In the rows, zero is written as 128.
One turn moves each row of this set onto another row. After a few examples, where does it send each row asked below?
J_545: [116 103 151 124 151 125 136 128 109 159 120 102 109]
J_302: [ 68 150 139 111 119 111 115 129  85 113  94 120 107]
J_455: [118 107 135 117 130 131 138 137 143 142 112 136  90]
J_167: [130 105 145 108 158 122 136 136 107 147 118 102 120]
J_443: [ 62 137 129  98 117 111 123 138 111 123  99 142  97]
J_775: [119 108 154 101 149 125 138 141 102 155 127 108 116]
J_644: [121 136 164 138 142 121 145 114  90 133  91 104 112]
J_831: [129 143 144 116 133 122 153 127 122 115  78 145 107]
J_555: [ 68 133 136 104 138 111 103 127  82 139 102 103 111]
J_746: [122 142 166 115 147 120 149 120  82 140  91 110 118]
J_205: [123 142 148 130 120 130 147 122 124 115  84 139  94]
J_832: [ 62 117 122  93 129 120 111 132 113 150  95 111 104]
J_497: [128 119 135  95 130 132 131 145 137 137 113 142  95]
J_124: [ 63 146 140 108 110 122 123 131  95 113  88 113 111]
J_151: [129 109 128 102 142 125 138 141 141 136 106 138 103]
J_81: [128 137 161 123 149 118 150 122  91 125  90 109 125]
J_76: [ 70 131 135 105 128 121 104 126  89 135  95  93 114]
J_47: [ 62 118 124  94 135 110 111 136 107 147 107 125 100]
J_158: [129 152 149 109 129 127 143 122 116 121  75 144  98]
J_88: [ 56 130 128  98 113 120 129 136 118 129  87 130 103]

J_76 goes to J_832
J_455 goes to J_205
J_555 goes to J_47
Now these:
J_775 goes to J_497
J_151 goes to J_831

